Each path is a new rotation, seen through one point. The rows after it are directions, each followed by how far the rotation turns it, in degrees per step (0 if it stays put).
Each turn is a multiple of 5 degrees from 10 to 175, or 0.
Each row of a path follows its step; steps can be skipped.
path 1
step 4: [  4   4  -6  15 -43  -6 -30  13  -1   0  -8 -13 -16  -1   2  -4  -3  -6
  10   7   6  -7 -20   6  -5  -6 -14  -4   0  29  -4  17   6   4  -8   6
 -30  13 -14 -18  22  -3  -3 -11  -5   6   4   5  -1   4  10 -17]
step 6: [ 20 -15   0  -8  -5 -29  -6   4 -31  -4  -7 -10   7  16   8 -16 -19  -6
  -3 -25 -11  -1  -5  -2   4   2  -1  -5  24 -22  -7  22 -14  -4  10  13
  26  -4   9   8   1  -1 -11 -17 -24   4  -2  12   9   0  -9  11]
step 9: [  4  10   5  31 -35  -2 -14  -5 -18 -12  -1 -10   5  -3 -15  -3  -4  13
   4  -2 -12  19  -3  -4   6  -9   0  -1  27 -15 -11  12  -9   7 -28  -1
 -13  -7  -4 -19  -5  25 -10  -6 -12   2  -4  22  13   8 -11   7]
step 11: [ 12   2   2  -7 -12 -24   6  11  25 -19   3  -9  -5   4  14   5 -11  10
 -10 -18  10  -6 -15 -19   8  -2 -19  12   2  18  -9  35  -4 -27  24   3
   2   6  -3  -1  -3  -8  -9 -18 -20 -12  -4 -13   0 -16  -5   5]
step 15: [-31 -13 -16  12  -1   4  11 -17 -20   2  29   7   3  -5   9 -12  -1 -12
   2 -10  13  16 -15   7  -1   4 -17   8   0 -15   4   9   5 -10 -16  13
  10  10  -3   6  12   9   4 -13  -9 -36  -1  -9   5 -19 -18 -13]
step 18: [ 10  20 -15  -5   7 -20   2  -6   0  -3   0  12  15   3  11   3  -6   1
  -2 -23  16  25  10  -7  19   5  -8  -2   2 -12  -8   3   5 -16 -12   7
   4  24  23  29 -16  16   0 -21  -2 -15   6  25  -1  -2 -20   7]
step 34: [ 11  17   4  20 -15   3 -29   8 -23  -9 -13  12  -4 -12 -19   6  21  11
 -12   6  -6   8  -4  -9  -4  15 -20  -3  -2  18 -24  -3  -1 -18   6  11
 -10  14  -2 -22   2  15   3 -30  -2  11   0   3 -14  -5   2 -11]
[-1 -6  0 -3  0 -1 -5  1  3  1 -4 -1 -4  4  4  2  2 -3  1 -2 -3  0  1  6
  1 -2  7 -3 -9  6  0  5 -6  2  2  5 -3 -3  6  0  2 -4 -2 -3 -1 -4  2  3
  2 -3  0 -4]  45
[ 0 -3 10  1  1  0 -2  0  2 -6  3  2 -2 -2  1  2 -7  3 -7 -2 -3  4  1 -2
 -2 -2  1  4 -1  0  5  2 -6  0  0 -3  0  1 -4 10  1  1  2  5  0 -5  2  0
  2 -1 -6  3]  120
[-1  1  5 -1 -4 -1  2  1 -1  3  2  3 -2  4  0  4 -4 -6 -3  0  8 -3  1 -6
  1  4 -4 -1 -4  0 -5  4  3 -1  2  2  7 -3 -1 -2  4  0 -3  2  5 -7 -2 -4
 -5  1 -5 -4]  90
[  2   0   2   0  -1   2   0  -2   0   0  -1  -9   1  -7  -3   1   0   1
  -5 -10   3  -2   1  -4   1  -3  -2   2  -4  -3  -3   6   3   0  -2  -4
  -7  -2   3  -2  -3   1   4  -3   7  -1  -1   6  -2  -3   3   1]  160
[ 1 -3  2 -3 -2  0 -2  1  0 -5  5 -6 -6  1  1 -4 -1  6 -3  5 -7 -4 -1 -2
  2  6 -1  2  4 -1 -3  2  3 -3  2 -1  0 -4  6 -3  3 -1 -9  0  1  6  4  3
 -2  3 -4  0]  140
[  4  -3   2  -2   1  -4  -6   2  -7   3   0  -1   0   0  -6  -6  -3   1
  -1   2   4  -1  -2   3  -7  -2   3  -3   1   6  -7   3  -3   1   1 -11
   4   2  -4  -1  -2   0   1  -1   2   4  -1  -1   1  -2   0  -4]  10
[ 4 -2  1  3 -1  6  0 -5  1 -1 -2  3  1 -5  9 -4 -1 -2  5  3  2  0  2  2
 -1  3  5  0  7 -5 -5  3 -1  3  0 -5  2  0  4  0  0  0 -2 -5 -2 -9 -4  4
  0  0 -4  2]  120
path 2
step 5: [ 13  13   0   0  -7  11  18  -3 -12   2 -12  12  -2  -8   1   4  -2   0
   9   9  -7  18   9   4 -10  11   0   2  -7  14 -12 -17 -13   5   1  24
   9  -6   5   0 -12  17 -12   6 -12 -17 -14  22   5 -15  24  -7]
step 8: [ -4  10   3  -6 -18  -4  -9 -13  -5  -7  14   7 -14   3  28  12   6   3
  -4  -1  -5  -4   5 -12   2 -19  -4  12  18  31  -2  -7   9  -8 -16  -1
 -14   4  12 -17  11  -5 -13   4   0  -9  -5 -13  -9   9  -9 -17]
step 15: [ -8   1  14  -5  -6   4  -6   3  -4  -5  -1  18   8  -6  -4  17 -12   7
 -21  15 -11  10   4  15  -7 -13  -9  11   2   7  -8  19   7  -2  -3   9
   3  -5  14   2  10   9 -32 -21   2   5  -4  -6  15  -8  24  10]
step 16: [-14  -9   0  -6   0   4   0 -11   1  -3  -8  11 -10 -12   8  23   3 -11
   3   6  -4   8   9 -17   3  -9  13   2  -4  23   0   7  -3   5 -29   0
  -7  -2  11  10  22  21   2   8 -21  -4  -1  -9 -27   5   9   6]
step 20: [ -4  -9   0   4  11 -18   8   4   1 -10 -10   8 -15 -10  15  22 -20   0
   1  -3  -2   8  14 -19  -4  -1   7  11  -4   7 -17   0   3  -3 -14   4
   1 -17   7  15 -26  -5 -15  27   3 -12 -12   4   8  -5   8   6]
step 24: [  6  10  -4   1   9   3  15 -35   5  -6  12   1   1  -2  10  20 -22  -1
   3  -2 -12  12   2   1  -7  -5   0  13  13   9  -1  -5  -5  -9 -11   2
 -20  -9  13   1  18 -10 -11  14  -6   8 -16  -9 -15   7  -2  22]
step 25: [  3 -15  17   4 -19  -6   2 -22  12 -15   6 -14  -3  -8   4   1   8   9
  -9  -6  -4 -13   1   2   7  -5   3  18   3  28  -4  14  11   9   0  -2
  12 -15  -3  -5  -6   0 -21  -8 -22   1 -25   1  -4  -4  -4  -5]
[-4 -5  0 -3 -4  4  2  4  1 -1  3  4 -2 -4  2 -9  2  2 -1  4 -9 -1 -3 -2
  0  5  0  6  1 -3  9  1 -1 -2 -3  0  4 -1  1  2  1  4  6  4  0 -4  3  0
  1  3  4  3]  70
[ 1 -3  0  0  5 -2  3  1 -1  2  7 -1  0  1 -2 -4 -4 -3 -4 -2  1  6 -4  7
  1 -3 -7 -2 -3  1 -3  0 -1 -1  4 -4  7  0 -3 -4  6  5  0  4 -2 -4 -4 -2
  3 -4  6 -3]  175
[ -3  -1   0  -1   3  -2  -5   1   1  -6   8  -1   5   5   4  -1   0   3
   3   2   2   1   2   2   0   0   1   4  -3   6   1   0   2   1  -2   5
   5   4   2   1 -10   4  -6   0   3   1   1   3   1   2   5  -6]  145
[ 0  4  7 -4 -3 -1  2 -5 -3  0  1 -1  4 -5 -2 -1  2  3  3  5  6  0  2  6
  1 -4 -1  0  2  6  5  2  2  2  1  4 -1  3  4  2  6  0  2 -1 -2 -1 -5  5
 -3  4  4  7]  40
[ 0 -2  1  5 -3  1 -5  2 -3  1 -3 -6  0 -2 -2 -2  0 -3  2 -3 -1 -3  1 -1
 -2  4  3 -4 -3  1 -2  2  1  7 -6  4  5 -3 -4 -2  2  8  2  2 -5  2 -4  8
 -6 -2 -2 -3]  160
[-4 -6 -3 -5 -5 -1  2  1  2 -4 -1 -2  2  0  3  1 -5 -2  2  0  3 -7  8 -1
  2 -8  4  1 -1  2 -2 -5  5 -3  5 -2  1  1 -2 -5  1  6  5 -2 -3 -3  4 -1
  2  1 -4  0]  80
